128 stands for zero in the data rows.
Some points:
[105  98 171 150 135  83 128 118 119 137 152  96 112 128 149 126 142 157
 131 113 157 106 147 177  83 159 113  91 131 102  98 146]
[176 165 134 162 149 129  41 147 128 130 103 148 118 133 182  87 169 168
 109 105 101  75 106 193 126 124  64 150 168 140 140 218]
[151 148 119 152 119  60  75  95 139 110 168 179  76 101 135 141 131 136
  98 145 111 159 104 177 132 180 131 110 151 166 102 122]
[106  90  53 107 154 127 122  61 147 144 165 146 130 100 141 121 102 152
 133  87 146 140 129  96 149 111 141 155 177 139 141 155]
[ 70 138  85 149 137 203 134 132  77 111  36 111 144 101 133 149 177 135
 136  73 107 145 142 146  78 146  98  67 125 150 185 107]
[117 127 147  99 151 118  71 123 120 130 138 181 107 191 141 110 145 126
 169 153 114 154 105  70 105 142 140 115 185  96 107 113]
[162 180 178 145 122 121 178 216 166 150 152 179  56 156 138 102 122  96
 132 135  85  88 131  64 115 132 113 132 170 137 184 126]
[ 79 132  95 153  91  95 186 141 104 153 185 178  98 128 129 183 166 141
 168 104 105 115 158 121 139  73 143 122 173 128 150 152]
[ 94  80 164  93  85 160 140 154  93 101  91 141  92  93  78 111 116  67
 110 162 117 119 198 122 167 109 114 129 108 158 115 159]
[153 115  93  52 121 129  83 161 149 146  85 120 151 102 119 107 117 147
 116  95  76  81 134 125  97 126 159 187 129 127 128  98]
[105 208 160 125  88 114 155 115 192 125 109 128 165 101 102 113  74  79
 181 165 137  58 121 119 129 153 114 158  98 117 130 138]
[123 113 175 140 161 165  96 114  91 103 167 125 169 107 126  85  93 133
 153 117 121 124 116 118 155 176 109 107 130 109 142  71]
[ 79 114  80 204 159 143 104 168 177 140 145  97 108 129 184 132 114 107
 120 138 130 161  82 103 126  98  79 178 120 132 143 142]
[ 98 140 114 142 129 154 127 127 125 117 164 103 158 177 183 118 116 116
 130 180 144 146 104 112 103 168 106 150 130 202 114  66]
[192  80  86 109 118 143 172 147 182 117  87 161 137 158 128 119 128 106
  61 153 115  91  79 194 133 159 137 132 139 110 104  98]
[128 188 173 176 121 158 130  90 108 143 181 104 155 153  72 124 146 102
 139 163 109 132 100 101 132 142 203 133 128 114 117 153]
[158 133 144 129 136  95 104 148 101  90 160 120 150 123 156 152 118  68
 131  51 124 119  90 127 133 100 135 171  79  97 121 216]
[141 148 121 143 125 159 108 182  99 109 150 134 105 113 122 172 104  88
 120 198 136 110 150 135 125 149 116 153  66 103  96  95]
[ 82 163 140 103 121 138 141 118 118 128  92 187 106 127 150 105 138 154
  74 189  91 151  15 127 152  59 177 135 124 143 126 124]
[132  75 160 112 114  99 115 130 122 176 130 152  90 194 128 135 112 179
 138 185 148 131 160 136 109 128 167 168  82 176 137  71]
[140 120 102 120 130  91 104 117 135 144 114 161 130 138 140 217 111 151
 197 167 135 111  74 147  64  74 151 123 102 140 176 156]
[ 72 197 113 107  69 117 124 138 132 120  75 132 180 138 115 121  66 187
 121 104 130 154 134  93 101 129 124 144 122 146 131 136]
[132  97 161 134 125 104 149 161  61 125  80 131 128 125 118 100 153 157
 163 146 134 142 110  60 128  94 110 162  94 149  47 145]
[ 67 140  76  96 170  97  99 122 181 153  77 118 167 119  95 143 130 141
  74 200 134 106 142 103 114 169  69 132 101 118 145 145]
[133 128 120 103 150 138 133 136 141 185 156 107 197 129 109  86 180 147
 145 105 179 131 120 162 115  75 116 165 141 179  93 108]
[114 110  74 176 127 170 143 149 100 130 103  64 106 157 116 124  80 131
 121 129 139  92 122 161 119 146 141  96  96 101 100 115]
[174 142 154 143 127 155 142  76  91 102 110 140 109 147 164 116 148 128
 157  91 138 125 103 132 118 138 104 139 116  57 161  84]
[116 151 139 135  63 152 127 123 114 163 132 188 118 130 156 125 151 138
 167 184 119  97 114 138 147 161 132 156 107 116 140 135]
[ 65  93 135 161 139 168 114 162 149  89 108 106 157 124 118 141 197  96
 136 146  99 137 145  98 110 148 147 153 199 105  97 156]
[145  85 157 153 175 142 123  85 163 172 110 120 121  64 169 128 103  84
 118 113 136  68 195  31 122  88 177 124 124 111 135 114]
[146 115  78 112 145 191 144 174 146 147 152 133 113  87 155 205 151 122
 125 135 108 169 121 155 193  99  99 164 123 117 136 106]
[147 202 125 136 114 144 110 134 162 125  81 155  59 157  82 115 169 119
 208  72 126 173 144 121 102  98 143 139 154 141 114 110]
[167 142 116 115 155 142  75 103  97 180 124 127 125 135 161 136  89 128
 110 160 123 173 177 105 168 133 110 172 159 129 144 157]
[147 134 149  95 173 118 113 102 100 138  84 133  85 147 140 169  73 120
 118 109  95 177 133  92 120 141 121  73 101 162 103 113]
[126 148 157 107 156 100 106 128 106  81  88 143 146  87  89 148 148 112
 115 128 133 154 172  78 186 175 103 145 158 121 117 132]
[208 139  98 132 153 123 186 101 156 157 139 199 114 183  64 112 166  94
  98 119 193  88 158 114 110 107  71  86 125 131 144 137]
[177 155  64 149 109  89 167 113  82 149 149 122 135 106 144  52 170 102
 104 108 139 148 131  54 147 105 149  86  73 187 119 101]
[103 142 124  74 181 104 168 105  88  92 106 103 143 129 132 110 161  82
 117 101 116 143 142 157 145 136 162 147 148 136 150  98]
[112 116 106  64  93 183 142  52 164 149 195 118  95  93 110 112 155 132
 120  97 130 155 136 144 124 120  76 126  94 128  77 129]
[165 143  66 134 139  96  99 134 121  85 116  75  90 151  92 150 157 139
  78 132 157  51 153 131 178 141 146 169 140 100 138  82]
[142 116 145 126 137 116 123  39 112  96 116  86 106 135  59 154 159 106
 131 106  51  69  77 128 148 157 117 186 115 166 127 118]
[165 143 135 136 132 157 132 158 143 156  85  55 195 131 170 116 189 137
 193 174 134 106 154 133 178 135 146 100 136 202 101 171]
[103 148 134 171 133 117 141 104 119 133  81 110 133  91 118 118  97 138
 140 132  79 124 118 177 146  33 113 131 127  87  43  94]
[161 132  83 137  93 139 168 112 201  57 108 104  81 102 183 110  87 152
 119  97  99 177 129  92 120 143 105  97 131 149 133 136]
[120 180  70 134 117 131 102  78  79 108 168  39  74  99 165 128 132 177
 123 174 114 121 159 100 104 108 151 149 103 111 179 149]
[126 121 149 187 180  86 166 120 162  99 117 148 125  68 108 106  54 135
 118 125 189 158 147 143 103 123 121 163 118 177 182 142]
[159 111 144 160 214 161 160 122 199  80 178 114 173 154 136 129 113 163
 161 145  75 171 154 137 109 148 135 139  67 123 100 111]
[101 132  90 133 163  89 160 150  96 110 101 156 113 193 126 137 126 137
 190  87 155 103 148 144 116 129 110 179 135 152 123 125]
[ 73  72 130  87 146 151 123 131 147 119 156 149 109 138 169  70 121 159
 182 123 131  40 174 142 129 105 148 100 177 107 156 103]
[153 134  78  59  91 123 127 133  87 116 119 107 141 149 128  84  39  79
 163 124 128 134 141 151 171 135 154 100 145 118 156 198]
[100 133 130  96 105  94 150 101 187 132 105 104 113 135 175 175 130 150
 185 129 156  79  84 113 176 136  90  49 122 120 122 128]
[144 118 121  94 220 183 141 141 121 116 135 158 102 163 108 127 129 122
 147 134 135 125 109 125  96 111 125  68  77 101 115 160]
[ 90 105 121 141 156  83  35 106 151 156 131 172 112 126  82 135 141 102
 123  69 165 135 119 129 112 146 145 118 102 147 172  73]
[ 93 157 128 131 181 147 136 165 116  47 150 121  78 172 101 113 119 152
  98 136 191 115 119 135 134 137 136 115 159 115  93 163]
[ 77 184 145 134 136 129 110 166 166  89 185 156 136 114 118 162 160 181
  78 120 164 106 147 114 119 136 148 108 101 115 155 132]
[136 132  65 171  58 113 143  71 167  93 123 166 121 143  89 141 138 190
 143 100  99 118 168 116 118 157 164 110 139  90  93 151]
[111  82 146 177 103  96 158 121 129 103 145 110 164 219 172 101 145  87
  84  88  76 109 176 116  95 112 114 178 110 175 124 162]
[163 155 145  97 143 121 137 170 137 197 120 116 166 114 164 182  97 146
 115  74  96 128 134 111  96 160  89 114 141  97 113 140]
[ 90 178 158 159  95 144  98 123 194 151 132 121  99  84 139 134 148  60
 136 112 140 123 175 199 117  72 154  87 112 124 107  97]
[100  78 169 113 114 107 139 133 123 130  83 141 106 124 145 119 129 108
 118 138 112 117 126 119  64 136 161 133 127  91 146  98]
[148 104 142  86 107  65 118 146 189 127 161  41  91 150  91 110 105 143
 143 165 115 158 113 111 145  99  65  90 211 114  99 115]
[118 125 146 118 154 117 105 149 148 172 125 139 104 130 117 111 117  97
 147  89 121 138 134 191 215 174 159  94  56 169 157 180]
[142 156 158  90 113 114 155 170 101 102 142  54 106 111 120 140 113 157
 156  93 137 158 122 169  88 144  83 140  70 152 152 106]
[170 139 187 111 127 135 149  86 132 126 133 147 135  92 179 129 147 182
 142 124 178 153 159 128 131 193 198 157 135  67  93 136]
[127 137 117 126 117 115 172 102 118  96 137 158 201 128 170 171 162 116
 133 136 115 110 100 143 179 145 145 118 168 167 153  74]
[142 103 179 175 104  78 120 129  95 137 129 165 157 102 119  80 109 189
 123 119 129 138 114 176 148 121  85 129 145 112 168 107]
[ 85 117 159 161 118 123 186  86 124 202  98 141  70 133 193 120 127 112
  68 135 160 116 116 137 141 165 109 155 125 137  92 127]
[119  97 102  85 117 120 182 114 117  99 177 165 182  74 126 133 140 110
 129 164 158 156 142 157  90 121 114 164 144 127 159 180]
[120  94 101 125 120 135 146 121 142 191 139  84 128 151 104 112  89  71
 130  94 118 164  63 159  96 147 155 182 128  41 133 126]
[125 135 103 124 191 195 163 152  57 162 138 156 102  90 123 146  65 169
 137  93 153  99 100 136 151 158 136 139 175 155  66 140]
[125 147 105 195 165 125  98 150 135 131 110 131 191 174 110 129  95 140
 107 103 111 158 138 141 236  80 143 109 110  75 136  92]
[ 75  88 139 127 106 112 145 158 105 146 158 126 136 151 118  87 126 185
  50 116  91 142 122 113 156 112 165  77  88 101 124 187]
[131 115 128 106 105 130  75 165 137  57 148 170 123  81 144 132  93  82
 120 128 112 161 155 173 119 117 144 159 149 146  80 124]
[160 129 135 132 117 162  83 116  98 123 160 126  92  99 111  63 154 139
 146 173 140 111 107 117 110  78  60 132 126  95 213  99]
[156  91 164  96 104 114 113  93 122  71  63 126 119 154 194 168 190 101
 101 151 212 167 110 127 127  74 119 114  90  73 148 165]
[137 133 112 118  64 140 107 170 102 107 163 164 205 122 181 105  92  93
  92  91 139 102  99  90 115 139 108  78 126 113 136  82]
[177  80 180 148  73 214 111 108 154 110 127 149 157 101  50 171 128 188
  86 101 111  93 100  92 118 104 110 148 119 182 111 146]
[109 126 113 142  93 126 106 154  99 200 119 106 165 128 101 147 137 132
 128 115 173 137 158 117 134 176  65 140 119  68  93 146]
[131 126 110 196 130  90 159  88  95 133 135 165 163 122  91 151 113  66
 152 199 102 171 124 122  96 136  82  88 182  99 121 131]
[153 155 130  98  96 165  95 130 146 146 132 117 156 189 112 147 123 122
  96 113 183 177 138 107  97  93 193 140 126 136 122 123]
[126 189 179  83 154 146 205 141 129 180 131  87 129 127 114 131 160 145
  61 122  50 182 168 168 116 131 128 128 159  98 193 125]
[161 130  84 142 134 128  89 137 112 149 122 134 132  91 140  55 185 103
 124 173 117 141 116 140  71 187 169  68 138 163  90 152]
[ 99  76 174 151 102 195  92  89 119 143 134  86 130 165  88 166 101  97
 119 130 120 126  91 118 134 149 131  93 162 197 185 188]
[174  71 117 132 146  63 120 154 121 135 119 147 149 106 110 149 132 152
 166 184  51 123 165 150 109 104 158  85  85 119 144 122]
[ 94 171 164  50 168  98 112 119 114 114 190 118 160 136 119 144 136 101
 127 110 107  83 105 114 132  99  97 107 105 153  69 111]
[119  70 133 134 120 110 162 195 176 124 117 108 115  77  96  87 184 139
 181 120 163 173  53  83 189 181 160 155 104 113 169 122]
[162  91 130 154  66 104 128 184  81 140 175  79 109 115 126 224 147 127
 110 113 142 136 135 115 139 146 159 115 159 148 114  92]
[160 138 160 146 148 108 144 145 113 125 103  70 150  78 101 128  86 139
  86 141 199 100  94 149  90  77 205  88 207 151 135 124]
[133 112 150 109  86 160 128  95 132 114 109 139 145 200 127 115  96 145
 143 150 159 167 196 183 170 111 114 129 153 136 153  92]
These points spread out most along one direction. Take the direction at right angles to it along which they spread out most. Go by this last direction. Where along it does each point below lie, from 0 to 99? The average is 50, and the first point in the table lies past the average. One standard deviation of the points above along it is 16.
[140 120 102 120 130  91 104 117 135 144 114 161 130 138 140 217 111 151
 197 167 135 111  74 147  64  74 151 123 102 140 176 156] 58
[ 93 157 128 131 181 147 136 165 116  47 150 121  78 172 101 113 119 152
  98 136 191 115 119 135 134 137 136 115 159 115  93 163] 60
[ 98 140 114 142 129 154 127 127 125 117 164 103 158 177 183 118 116 116
 130 180 144 146 104 112 103 168 106 150 130 202 114  66] 34
[153 115  93  52 121 129  83 161 149 146  85 120 151 102 119 107 117 147
 116  95  76  81 134 125  97 126 159 187 129 127 128  98] 59
[161 132  83 137  93 139 168 112 201  57 108 104  81 102 183 110  87 152
 119  97  99 177 129  92 120 143 105  97 131 149 133 136] 73
[147 134 149  95 173 118 113 102 100 138  84 133  85 147 140 169  73 120
 118 109  95 177 133  92 120 141 121  73 101 162 103 113] 59
[ 77 184 145 134 136 129 110 166 166  89 185 156 136 114 118 162 160 181
  78 120 164 106 147 114 119 136 148 108 101 115 155 132] 57
[165 143  66 134 139  96  99 134 121  85 116  75  90 151  92 150 157 139
  78 132 157  51 153 131 178 141 146 169 140 100 138  82] 64
[ 82 163 140 103 121 138 141 118 118 128  92 187 106 127 150 105 138 154
  74 189  91 151  15 127 152  59 177 135 124 143 126 124] 29
[111  82 146 177 103  96 158 121 129 103 145 110 164 219 172 101 145  87
  84  88  76 109 176 116  95 112 114 178 110 175 124 162] 27
[116 151 139 135  63 152 127 123 114 163 132 188 118 130 156 125 151 138
 167 184 119  97 114 138 147 161 132 156 107 116 140 135] 35
[176 165 134 162 149 129  41 147 128 130 103 148 118 133 182  87 169 168
 109 105 101  75 106 193 126 124  64 150 168 140 140 218] 68
[ 79 114  80 204 159 143 104 168 177 140 145  97 108 129 184 132 114 107
 120 138 130 161  82 103 126  98  79 178 120 132 143 142] 65
[114 110  74 176 127 170 143 149 100 130 103  64 106 157 116 124  80 131
 121 129 139  92 122 161 119 146 141  96  96 101 100 115] 63
